In the rows, zero is written as 128.
One hidden turn or mirror swaps the rows below in pairs. Which row is each named row swapped with?
The rows were stretched afterwards, more along some directions than others.
K_115: [115  89 138 125 142 117 117 123 128 101 105 129 127 118 136 110 115]
K_971: [111 101 114 114 121 125 123 120 108 120 101 128 104 119 101 113  98]
K_158: [110 126 127  96 141 119 129 146 119  81 101 144 137 121 114 114  95]
K_318: [133 107 146 132 101 102 145 101 125 108 149 106 100 132 123 105 127]
K_109: [106 110 168  86 129 124 142 129 100  80  87 131 119 114  89 114  91]
K_725: [109 134 138 171 125 147 151  73 108 119 135 126 101 137  97  96  94]
K_460: [124 136 154 165 101 137 137 101 115  93 117 115 106 151 111  88 104]
K_156: [ 92 107 100 137 105 164 155  97 101 123 153 106  99 117 110 101 127]
K_817: [113 126 158 113 143 119 154 132 108  80 122 136 153 112 106 110 131]
K_577: [130 121 149 195 100 126 146  91 122 139 151 124 119 150 126 110 133]
K_913: [120 116  91 132 131 123 130 132 130 137 160 134 132 114 122 111 130]
K_948: [126 111 131 152 111 170 165 120 106 118 140 132 132 124  78 122 148]
K_238: [128 147 151 142 118 134 152 107 124 110 154 128 143 129 110 126 137]
K_337: [112 142 153 102 120 125 139 142 114  89  95 150 124 106  96 123 103]
K_905: [119 118 151 131 143 130 131 155 131  95 117 137 133 100 113 108 123]
K_768: [106  90  98 143 129 120 118 173 118 147 127 125 140 120 121 133 148]
K_944: [112 121 121 146 153 147 161 125 102 117 140 110 139 129  99 123 137]
K_899: [129 103 129 115  91 130 139 136 113 115 134 121 103 140 122 140 133]
K_309: [122 126 158 136 112 147 157 126 103 107 114 140 134 117  84 133 132]
K_266: [125 158 168 164 115 100 122 102 119 125 106 124  93 145 116 101 104]
K_385: [122 141 141 180 116 116 148 101 111 129 167 119 110 128 125  99 137]
K_743: [118  96 112 148 109 168 162 115 119 115 142 127 112 125  85 112 141]
K_925: [121 144 129 124 142 145 140 105 109 101 136 130 143 111  81  76  87]
K_345: [126 134 152 160 113 129 137 107 118  88 116 119 115 151 114  85  99]
K_372: [110 131 109 147  99 137 155 101 110 135 169 109 109 123 120 114 144]
K_744: [141 140 119 183 152 116 108 120 136 136 151 137 142 125 119 109 148]
K_909: [104  94 132 139 118 123 101 132 131 105 132 126 103 127 152 112 116]
K_95: [118 114  96 183 122 135 124 106 122 145 176 128 130 128 114 121 158]
K_171: [126 143 159 172  96 109 143 124 123 120 118 123 106 141 119  88 138]
K_239: [121 114 108 130 127 146 149 138 119 111 114 150 140 133 101 124 122]
K_883: [ 96  96 131 127 104 133 124 118 125 129 148 135 131 109 113 122 135]
K_872: [131 144 147 145 116 125 137  82 132 121 137 110  97 133 106  93 121]
K_558: [ 96 125 134 153  83 143 138 114 104 105 112 115  92 142 112  90 100]
K_97: [120 104 131  96 125 118 146 149 112 101 110 128 108 105 116 114 128]
K_488: [150 158 161 179 152  93 100 115 142 114 116 130 124 125 118  81 111]
K_487: [103 117 114 182 120 150 130  93 107 114 139 116 120 138 115  86 113]
K_583: [110 159 112 136 124 145 129 111 115 132 112 139 115 123 107 108 112]
K_114: [103  98 110 118 124 123 125 141 137 112 140 127 120  99 130  93 119]
K_101: [ 98 100 129 121 110 131 119 152 120  95  95 147 131 131 129 128 116]
K_49: [111 102 137 133 107 110  90 148 147 113 109 124 115 112 140  93 120]
K_530: [130 164 165 154 116 107 118 106 121  95 108 115  94 123 103  68  85]
K_257: [ 85  79 140 149  85 124 128 117 132 118 134 127  88 122 150 117 135]
K_987: [108 107 133 119 121 123 113 154 129  94  98 153 138 126 127 127 114]
K_569: [145 150 135 157 121 104 124 138 117 136 144 116 128 122 116 125 150]

K_725 is swapped with K_971
K_583 is swapped with K_925
K_569 is swapped with K_905
K_987 is swapped with K_460

One hidden turn or mirror swaps the rows below in pairs. Which row is each named row swapped with?
The rows were stretched afterwards, more along some directions than others.
K_976: [118 155 126 161 141 104 125 148 134 156 124 122 107 134 140 147 107 162
 178]
K_963: [ 99 152 114 151 131 129 125 127 129 159 132 107 134 126 127 158 144 151
 155]
K_363: [110 166 136 155 127 122 117 120 152 147 124 145 126 114 141 183 141 137
 156]
K_635: [117 159 136 171 119 134 112 142 152 158 142 137 104 132 126 182 112 132
 160]
K_72: [115 107 125 106 115 148 147 128 115 128 116 116 146 152 129 121 138 114
  99]
K_843: [120 113 147 122 119 152 142 113 133 126 101 131 120 139 127 128 134 119
 103]
K_67: [108 133 141 148 103 135 116 114 145 134 110 140 105 145 135 135 125 138
 125]
K_803: [116 136 144 131 125 137 113 111 146 123 111 144 115 135 137 119 119 128
 128]
K_826: [130 122 121 133 141 114 123 146 141 139 128 137 108 156 120 111 105 127
 141]
K_928: [136 122 110 127 125 121 127 123 108 125 134 105 133 107 122 132 141 122
 145]
K_474: [114 118 107 121 129 139 132 107 116 131 111  99 138 117 135 116 137 145
 141]
K_970: [106 131 124 116 135 124 140 120 122 137 124 107 149 117 132 131 133 138
 150]
K_529: [130 102 117 118 115 126 138 115 121 128 108 124 146 123 137 115 159 116
 141]
K_436: [128 105 109 113 123 127 125 147 124 136 130  94 139 152 133 128 123 137
 123]
K_622: [150 106 113 135 116 146 129 130 106 137 139 113 140 108 111 136 141 110
 129]
K_926: [143 143 129 145 127 107 110 141 136 157 138 131 108 118 132 159 128 141
 157]
K_891: [147 130 117 137 123 138 132 119 121 135 143 119 142  96 119 142 134 117
 138]
K_207: [139  93 140 126 114 155 133 109 111 120  97 123 135 113 127 131 150 105
 101]
K_92: [155  93 134 108 115 158 140 107 114 111 118 115 149 124 121 108 140  94
  85]
K_733: [111 149 119 164 117 126 124 147 139 163 134 117 119 134 129 175 118 144
 166]
K_54: [132  98 129 114 136 141 140 135 111 137 110 108 141 156 122 115 141 127
 114]
K_120: [ 92 134 115 143 116 133 123 106 121 139 117  99 138 121 123 150 144 151
 132]
K_425: [129 125 130 116 139 120 141 134 138 134 112 131 141 155 137 130 131 132
 138]
K_473: [103 128 110 126 124 115 126 137 127 144 137 105 139 125 122 150 146 133
 152]
K_666: [131 124 125 123 139 143 119 134 135 133 133 132 130 128 116 142 145 110
 121]
K_261: [150  93 121 111 105 147 132 105 107 114 102 119 142 121 130 112 148 116
 100]
K_689: [106 117 119 102 128 134 136 107 122 114 116 113 154 126 133 100 155 131
 119]
K_892: [113 150 118 122 131 102 125 130 136 124 128 135 135 119 143 129 136 141
 151]
K_9: [122 143 151 120 112 144 116 100 142 125 118 139 126 115 133 137 126 123
 112]
K_685: [131 117 112 117 141 134 133 154 117 139 136 110 151 133 121 146 144 118
 137]
K_351: [134 118 131 116  98 130 123 102 135 130 111 111 131 123 149 126 143 133
 113]
K_788: [108 120 137 142 104 159 132 111 135 135 108 126 123 152 132 128 134 128
 108]
K_35: [137 127 125 140 140 150 128 140 130 141 130 122 145 136 109 128 119 106
 146]
K_593: [133 141 117 141 123 117 119 110 124 134 125 104 139  98 135 143 135 141
 156]
K_237: [126 109 124 123 117 156 149 130 110 124 135 112 141 154 127 129 134 112
  99]
K_756: [138 138 142 144 118 153 119  99 133 135 143 120 141 107 122 158 121 104
 101]
K_682: [150  97 120 114 125 117 143 138 109 116  96 133 131 129 140 102 127 126
 130]
K_723: [146 106 122 115 123 141 157 140 111 132 122 112 154 131 124 131 146 117
 104]
K_415: [129 163 135 152 123 140 109 123 149 155 141 107 134 107 126 171 116 135
 143]
K_517: [134 153 130 153 132 106 117 151 150 155 140 141 111 122 127 171 125 134
 167]
K_853: [143 128 125 140 140 145 137 121 132 134 125 132 125 107 116 132 136 120
 146]
K_554: [135 107 127 113  95 161 135  94 108 107 109 121 149 117 130 116 152 112
 101]
K_621: [120 143 125 139 133 139 121 134 136 146 152 109 147 120 115 151 139 120
 137]
K_808: [111 117 123 106 108 137 122 109 124 118 111 110 149 134 141 124 152 125
 117]
K_620: [ 97 151 131 131 115 150 122  98 146 133 132 103 155 111 135 159 152 143
 120]
K_650: [138 139 125 141 133 122 139 127 125 125 127 118 120 129 128 111 112 135
 158]
K_767: [117 150 148 134 116 128 117 105 151 126 106 139 114 127 145 133 124 139
 136]
K_51: [133 141 119 140 107 106 115  98 130 136 120 110 122 122 137 143 132 148
 136]
K_820: [105 131 139 126 122 164 127 117 127 123 123 118 147 153 130 127 143 118
 104]
K_191: [140 140 135 151 136 116 114 150 147 155 136 133 107 122 126 157 114 129
 157]
K_816: [118 126 116 136 160 106 122 142 139 156 127 120 132 130 125 129 113 144
 168]
K_648: [134 111 142 114 111 165 137  92 108  99 116 120 152 115 124 112 157  98
  77]

K_767 is swapped with K_191
K_237 is swapped with K_120
K_621 is swapped with K_808
K_517 is swapped with K_803
K_622 is swapped with K_554

